In the rows, zero is written as 128.
The rows below come in pairs that one turn or mirror swaps. Which row does each named row swap with?
The rows were stretched afterwards, more along some directions than others.
J_817: [161 103 110 125 131 113 137 150 136 115 111 156 116 149 129 140]
J_7: [149  94 113 102 145 134 161 141 132 131 110 157 154 118 126 149]
J_40: [144 102 116 112 143 113 125 136 140 128 116 142 162 140 138 156]
J_574: [154 132 143 108 130 130 145 130 113 158 112 135 140 125 135 146]
J_330: [113  95 122 149 121 122 110 148 121 102 138 161  88 128 113 116]
J_939: [152 105 113 135 113 124 115 155 159 107 131 159 103 144 148 136]
J_301: [165 131 101 114 126 103 117 152 166 120 119 145 141 135 161 149]
J_349: [164 101 136 112 128 135 129 131 173  93 134 147 128 138 141 134]
J_433: [120  86 119 141 118 125 120 158 130 101 142 159  83 124 116 126]
J_520: [166 111 104 122 122 113 131 156 139 112 104 154 112 147 135 145]
J_569: [160 103 105 119 130 111 132 152 140 113 111 158 120 153 131 143]
J_886: [161 109  96 121 130 108 129 164 159 119 127 163 125 132 157 151]
J_537: [163 108 135 121 122 135 125 123 173  87 121 136 129 134 149 131]
J_748: [167 121 116 132 133 113 137 124 133 135 103 136 150 128 174 138]
J_930: [139 107 107 121 143 112 119 141 137 130 117 143 154 140 139 160]
J_968: [136 151 150 129 129 136 121 124  98 146 114 132 115 127 130 136]
J_557: [106  90 118 112 136 141 156 139 136 153 148 165 146 117 122 140]
J_691: [137 147 128 145 100 117 120 140 127 117 131 108 115 112 151 123]
J_462: [121 130 119 158 134 137 115 136 112 122 123 132 121 122 141 149]
J_454: [160 140 116 144 127 123 102 155 126 121 113 130 110 119 148 149]
J_506: [157 127 134 118 123 130 150 127 121 148  96 132 144 122 142 138]
J_750: [157 144 100 117 117 102 117 151 163 120 118 134 144 130 158 142]
J_742: [154 103 140 124 122 146 141 125 152 100 132 137 127 123 151 136]
J_124: [ 90 108 149 130 117 148 126 122 114 145 144 140 119 116 127 134]
J_974: [160 102 118 131 129 127 105 152 151 119 133 162  98 147 143 150]
J_755: [139 115 131 113 116 128 110 154 162 118 149 144 122 139 134 139]
J_98: [114 136 121 154 119  92  98 142 123 109 129 131 125 132 124 127]
J_711: [161 116 105 138 131 103 123 149 128 114  93 146 118 152 132 143]
J_957: [104  85 129 145 121 122 114 138 118 102 139 160  98 129 108 119]
J_247: [ 90 116 139 131 120 145 128 127 113 157 146 144 121 115 129 135]
J_773: [137 118 119 152 128 118 109 110 160  97  94 132 153 137 139 117]
J_106: [ 99 113 154 128 113 150 132 117 112 140 141 134 116 116 133 129]
J_232: [118  94 125 128 125 101  94 139 138 110 125 148 120 150  98 128]
J_823: [138  88 117 143 129 131 132 153 128 102 132 164  94 123 133 139]
J_549: [174 114  99 113 144 119 142 154 134 121  87 144 143 124 137 153]
J_601: [125 118 115 153 132 115  99 116 158 104  99 141 143 142 132 115]
J_231: [161 132 137 113 125 129 144 132 121 151  98 131 142 125 140 147]
J_650: [109  93 122 145 120 124 114 147 123 105 136 160  85 129 111 116]
J_489: [126 126 132 149 133 111 109 118 134 119 145 141 151 124 153 130]
J_780: [142 130 115 148 124 116 116 117 141 109  76 124 146 132 141 121]
J_366: [140 120 102 137 122 100 121 153 126 105  89 138 119 144 116 139]
J_244: [120 146 129 152 128 144 117 128 103 132 114 130 116 122 139 143]
J_769: [118 132 128 154 126 104  99 127 136 115 144 134 143 126 140 129]
J_72: [119  90 137 122 119 103 103 131 137  97 122 152 120 150 107 114]
J_159: [129 106 130 126 139 115  95 126 145 127 115 156 142 149 134 129]
J_77: [152 145 116 149 121 127  97 153 130 122 112 127 108 120 152 144]

J_939 swaps with J_72
J_549 swaps with J_462
J_40 swaps with J_77
J_748 swaps with J_691

